In the rows, zero is written as 128.
Each row of Z is roughly a mix of the hidden directions of one of 3 groups.
Z (113 x 11):
[[125 145  99 128 103 130 105 139 111 113  71]
 [172 156 138 123 139 117 133 156 118 143 173]
 [150 162 117 134 165 117 125 140 121 170  97]
 [ 99 107 158 131 123 157 145  80 121 105 124]
 [122 100 141 125 103 135 120  67 130 102 121]
 [131 156  73 140 108 123 109 151 116 121 101]
 [150 151 123 136 159  84 117 110 157 154 145]
 [125 171  98 118 114  99 135 168 150 131 113]
 [108 136 127 140 152 104 102 154 172 152 152]
 [159 158  99 122 131 103 116 174 123 151 128]
 [134 152 169 131 116 148 146 112  76 115 127]
 [142 162 114 108 152 137  97 114 120 172 150]
 [110 105 141 133 103 134 117  66 118 123 146]
 [148 140 104 137 123  78 145 168 141 147 120]
 [163 116  93 153 100 143 121 118 164 117 150]
 [162 160 101 123 137 110 117 174 119 152 128]
 [ 94 113 162 129  97 128 148 128 106 129  85]
 [108  99  96 144 151 132 137 122 102 165  98]
 [109 103 111 114 173 137 129 111 142 116 172]
 [111  71 160 124 143 138 152 133 129 108 146]
 [150 164 139 113 141 133 102 108 138 174 154]
 [144 126 107 127 146 104 140 166 113 168  93]
 [149  91 151 138 159 159 135 105 101 139 149]
 [112 137 137 145  83 160 156 135 136 111 163]
 [ 89 125 130 138 107 152 163 121 118 107  87]
 [152 145  94 126 163 127 115 133 138 139 178]
 [158 153 147 123 126 133 129  82 138  91 155]
 [ 96 130 115 132 122 170 162 128 121 115  85]
 [168 143 119 132 145 128 110 124 152 151 179]
 [135 174 116 148  83 116 118 127 136 152 102]
 [128 140  88 108 133 123 138 121 178 146 159]
 [117 114 117 152  86 124 137 150 136  90  91]
 [ 67  96 122 141 102 129 121 150 126 136 125]
 [109  81 151 125 153 133 157 125 134 113 165]
 [124 150 145 128 121 119 110 124 171  98 174]
 [133  88  89 136 123 114  93 114 122 142  95]
 [133 120 106 127 142 108 143 162 179 141 159]
 [186 153 111 136 155 112 128 126 155 143 135]
 [157 161 159 126 126 137 154 129  83 131 149]
 [181 136 116 118 114 103 166 132 106 118 111]
 [124 112 149 128 151 130 142 109 137 160 186]
 [132 141 125 133 176 132 128 169 102 164 130]
 [122 137 117 132 154 115 127 172 120 171  94]
 [ 72  91 137 122 112 149 126 144 105 125 117]
 [108 141 122 135 136 175 175 145 111 127 105]
 [135 161 115 134 109 132 121 135  69 146 104]
 [145 150 132  91 173 140  97 102 133 137 137]
 [ 68  93 122 138 116 139 114 147 123 146 119]
 [141 100 127 113 143  96  96 119 177 111 126]
 [ 98 104 130 149  88 123 149 140 122 105  89]
 [152 173 126  95 158 134  94 112 134 133 120]
 [124 126 190 117 110 131 131  97 143 136 102]
 [128 112  68 148 123 124 126 158 112 101 123]
 [120 119 136 154 123 116 153 186 147 130 156]
 [122 109 138 120  97 132 115  67 132 102 122]
 [145 133 114 111 177 133 115 109 140 137 176]
 [ 82 141 152 133 145 141  90 104 146 132 150]
 [124 139 122 143 157 128 130 192 121 156 136]
 [125  98 114 122 106 122 157 180 109 124 104]
 [108 124 166 111 141 156 115  88 123  99 152]
 [155 158 134 103 162 134 103 105 138 154 155]
 [124 126 110 132 136  94 139 181 127 161 104]
 [106 112 136 159  80 118 156 142 136 108 103]
 [136 133  95 146  85 101 153 153 118 135 102]
 [102  80 117 157 116 126 159 145 117 129 155]
 [126 107 115 124 148 153 126 184 120 153 101]
 [109 118 144 122 112 117 151 111 182  99 151]
 [148 145 110 149 118 128 105  76 157 131 153]
 [133 130 134 139 114 118 124  76 154 101 167]
 [140 133 130 103 138 142 108  67 105 124 107]
 [150 139 100 129 134  87 113 175 142 150 133]
 [128 125 180 108 144 136 129  91 142 156 149]
 [154 188 118 124 120 120 106 124 127 162 120]
 [106 108 104 137 121 168 130 117 109 122  78]
 [146 130 100 139 116  85 146 175 143 144 121]
 [139  72 118 134 132 128 100  84 128 136 132]
 [143 160 121 104 158 137  96 106 123 167 146]
 [150 120 150 142 146 135 173 159 129 134 169]
 [104 104 149 134 146 153 158 131 169 114 158]
 [117 105 116 161  91 116 156 154 130  95 110]
 [134 131 128 102 108 129 117  65 136 102 110]
 [142 143 114 146 100 115 113 124 176 110 167]
 [147 183 141 130 101 117 117 117 132 164 111]
 [117 109  81 154 112 116 145 157 106 102 114]
 [110  99 111 158 101 117 159 153 131  92 118]
 [152 144 154 121 134  85 132 136 142 133 178]
 [153 154 102 128 121 115 107 157  90 148 100]
 [133 146 160  90 159 143 104  94 137 149 131]
 [144 124  98 133 119  97 143 182 132 150 108]
 [110 113 130 163  81 114 159 144 134 110 108]
 [115 121 154 112 157 139 137  88  85 135 107]
 [106  85 120 142 115 128 152 159 106  95 110]
 [158 120 144 131 113  86  83 141 135 124 156]
 [101 104 160 113 160 158 108 102 132 116 152]
 [120 117 150 104 146 145 148 182 105 118 108]
 [128 125 132 140 143 115 158 186 158 132 149]
 [ 91  90 131 108 166 144 130  99 127 124 149]
 [156 125 166 134 159 161 140 135  95 131 152]
 [100 111 155 136 114 152 142  82 103 109 111]
 [ 95 107 146 154  84 120 161 135 115 136 109]
 [149 156 119 133 171 111 125 134 122 172 101]
 [163 146 121 115 155 140 135 173 115 146  96]
 [117 112 119 132  96  96 102  82 104 133 110]
 [103 134 153 112 152 121 136 102  83 147  98]
 [120 148 162 120 138 153 113  78 127 102 149]
 [158 173 131 113 150 124 109 109 144 157 156]
 [103 113 153 140 145 161 164 143 155 119 158]
 [ 97 103 139 140  91 130 142 137 102 122  83]
 [163 143 102 131 142 106 139 166 124 160  99]
 [ 99 101 157 131 127 162 142  87 138 102 131]
 [181 152 113 125 164 113 131 131 131 156 113]
 [112 148 147 138 135 165 100  83 142 112 148]
 [129 121 114 127 126 135 145 193 116 139  95]]
One row of each group comes first, with its name. Which group is each row after those in?
[123  92 138 110 172 141 128 118 144 113 171] -> A
[181 170 121 112 127 140 129 149 111 134 148] -> B
[112 132 107 154  78 114 116 129 163 115 154] -> Q

[111 118 113 124 146 103 147 140 187 137 152] -> B
[171 166  96 143 109 117 103 145 127 134 115] -> A
[119 115 118 124 133 140 138 192 114 145  96] -> Q
[149 137 145 125 138 160 112 114 162  93 166] -> Q
[107 102 124 142  96 130 140 150  96 114  83] -> A
[101 121 155 127 125 169 141  80 114 109 123] -> B
[119 119  69 126 101 114 129 125 150 135  96] -> B
[146  63 120 143 123 144 120  96 124 126 129] -> B
[134  96 126 112 149 129  86 109 159 107  98] -> B
[153 161 114 134 158 114 126 127 115 172  94] -> Q
[109 156 183 124 114 121 142 132 126  89 120] -> B
